In the rows, 128 means zero.
One turn moves each row of this set onto another row. After a few examples, where does it send each row asked below?
J_218: [124 116 168 138 117 136 100 134 104 131  97 121 120 136 106 151 149 106
 109 138 123 132 137 167 115 111 132 165 134 131 123 126 114]
J_180: [130 106 159 114 156 137  99 131 127 137 139 115 113 113 123 139 151 123
 143 118 155 132 156 153 135 100 127 138 125 135 118 145 143]
J_594: [116  93 181 122 151 145 118 146 105 130 116 152 112 128 118 148 154 118
 109 127 117 128 156 143 132  80 132 155 134 131  92 125 101]
J_975: [130 110 144 155 142 159 133 107 117 138 113 112 132 131 113 110 158 109
 112 121 148 122 153 131 121 135 123 133 144 119  89 134 107]
J_585: [145  93 144 139 144 165 109 156 116 136 130 143 121 115 120 131 138 109
 136 129 128  96 153 152 111  87 111 157 142 163 101 139 114]
J_279: [131 110 144 154 140 162 131 108 114 140 115 112 129 133 111 106 159 110
 112 121 150 122 152 134 119 133 122 133 144 118  89 135 106]
J_717: [131 106 160 113 154 138  99 133 128 140 141 116 110 114 119 135 149 120
 143 115 158 129 155 154 132  98 128 140 127 134 119 144 143]
J_345: [137 102 136 155 137 162 141 114 111 134 111 118 115 134 119 108 161 117
 113 129 140 120 157 129 125 124 119 128 154 115  94 135 113]
J_54: [127 102 152 131 128 146 121 132 106 122 124  97 106 100 102 127 153 142
 135 132 139 107 128 151 119  98 130 164 119 143 108 106 139]
J_2: [140  92 142 142 148 162 110 153 115 129 125 141 127 113 130 142 142 116
 137 135 120 102 155 148 120  91 108 152 138 165  99 144 116]
J_758: [143  93 143 139 140 169 104 157 110 136 133 142 119 119 121 127 142 116
 138 130 130  99 152 155 111  85 109 154 142 161 102 142 113]
J_529: [141  93 142 140 141 169 102 155 107 132 131 141 121 120 126 130 146 124
 139 134 127 104 153 154 114  86 106 150 140 161 102 146 113]
J_357: [139  92 141 141 145 166 105 154 110 129 127 140 125 117 131 138 146 124
 138 136 123 105 155 151 119  89 105 150 138 163 100 147 114]
J_83: [115  93 180 121 145 150 111 148  97 132 120 152 108 135 117 139 158 126
 111 126 121 130 154 148 128  76 130 153 135 128  94 128  99]
J_597: [132 106 160 113 156 137 101 132 130 140 140 116 111 112 119 136 147 117
 142 115 157 128 156 153 132  99 130 141 127 135 118 143 144]
J_42: [119  94 182 119 146 147 115 148 104 136 121 153 107 130 110 139 152 114
 109 121 123 124 154 146 126  77 135 157 137 129  94 122 100]
J_127: [126 101 152 132 131 143 124 131 109 120 121  97 109  97 105 133 152 140
 134 133 135 107 129 148 122 100 130 164 118 144 107 106 140]
J_584: [127 102 153 131 129 144 123 132 109 122 122  97 107  98 102 130 151 138
 134 132 138 106 129 149 120  99 130 165 119 144 108 105 140]
J_688: [129 110 143 155 141 161 131 107 114 137 113 112 131 133 115 109 160 114
 113 123 148 125 153 133 122 134 121 131 143 118  90 136 107]
J_221: [130 109 143 155 143 160 132 107 116 137 112 112 132 132 115 111 160 112
 112 122 147 123 153 131 122 135 122 132 143 119  89 135 107]
J_866: [124 116 168 138 117 136  99 135 104 130  97 121 120 136 106 152 149 107
 109 139 123 133 137 167 115 111 132 165 134 131 123 126 114]
J_845: [124 101 151 132 129 146 121 131 104 119 121  96 108 100 107 131 155 147
 136 135 136 110 129 150 122  99 127 161 117 143 108 109 139]
J_518: [143  92 144 140 148 162 112 154 119 133 127 142 125 112 124 139 138 109
 136 131 123  97 154 149 116  90 111 155 140 165  99 140 116]
J_829: [118  93 182 120 150 145 118 147 107 133 117 153 110 127 114 144 151 113
 108 123 119 125 155 143 129  79 134 157 135 131  92 122 101]
J_155: [138 102 136 154 135 163 141 114 110 136 112 118 113 135 116 105 160 115
 113 128 141 118 156 130 123 123 119 129 155 114  95 134 113]
J_980: [137 101 136 156 139 160 144 113 113 133 109 118 117 132 119 111 160 115
 112 130 138 119 157 127 127 125 119 129 154 116  94 134 114]
J_647: [123 116 168 139 116 136  99 134 104 130  97 121 120 137 106 152 149 108
 109 139 123 133 136 168 115 111 132 165 134 131 123 127 114]
J_554: [139 102 137 154 136 162 143 115 113 137 112 119 113 133 114 105 158 111
 112 126 142 116 156 129 122 123 121 131 156 115  94 132 113]
J_761: [123 116 168 138 116 136  99 135 104 131  98 121 120 137 105 151 149 108
 109 138 124 133 137 168 115 110 132 165 134 130 123 126 114]
J_407: [138 101 137 155 139 160 146 113 116 134 109 118 116 131 117 111 158 111
 112 129 139 117 157 127 126 126 120 130 154 117  93 132 114]
J_857: [131 110 144 155 141 160 133 108 117 139 114 113 130 132 111 108 158 108
 112 120 149 121 152 132 120 134 123 134 144 118  89 133 107]
J_525: [130 110 143 155 140 162 130 108 113 138 115 112 129 134 113 107 160 113
 113 121 150 124 152 134 120 134 122 132 144 117  90 135 106]
J_815: [115  93 179 122 149 147 114 146 100 130 117 151 111 131 120 146 157 125
 110 128 118 130 155 145 131  79 130 152 133 130  93 128 100]
J_193: [124 101 151 132 131 144 123 130 107 118 120  96 109  98 107 134 154 144
 135 135 135 109 130 148 123 100 128 162 117 144 107 108 139]
J_114: [123 116 168 138 116 136  99 135 104 131  98 121 120 137 105 150 149 107
 109 138 124 133 136 168 115 110 132 165 134 131 123 126 114]
J_524: [125 101 152 131 127 146 119 132 104 121 123  97 106 101 104 128 155 145
 136 134 138 109 128 151 120  98 128 162 119 142 109 108 138]
J_678: [123 116 168 138 116 136  99 135 103 131  98 121 120 137 106 151 150 108
 109 138 124 133 137 168 115 111 132 165 134 131 123 127 114]
J_270: [131 106 160 114 157 135 102 132 131 139 139 116 113 111 120 139 148 118
 142 116 155 129 156 152 134 101 129 140 126 136 118 143 144]
J_991: [117  94 181 119 144 150 112 148  99 135 122 152 106 133 112 136 155 120
 110 123 124 127 154 148 125  75 133 155 136 128  94 126  99]
J_382: [139 102 137 154 138 160 145 114 115 136 110 119 115 131 114 108 157 109
 112 127 141 115 156 128 124 125 121 131 156 116  94 131 114]
J_694: [130 106 159 114 157 136 101 131 129 138 138 116 114 112 123 140 149 121
 143 118 154 131 156 152 135 100 128 139 125 136 117 144 144]
J_143: [130 107 159 114 154 138  98 132 127 139 141 116 111 114 121 136 150 123
 143 117 157 131 156 154 132  98 127 139 126 134 119 145 142]

J_221 goes to J_975
J_761 goes to J_678
J_2 goes to J_518
Where do these go?
J_597 goes to J_717
J_991 goes to J_83
J_155 goes to J_345
J_584 goes to J_54

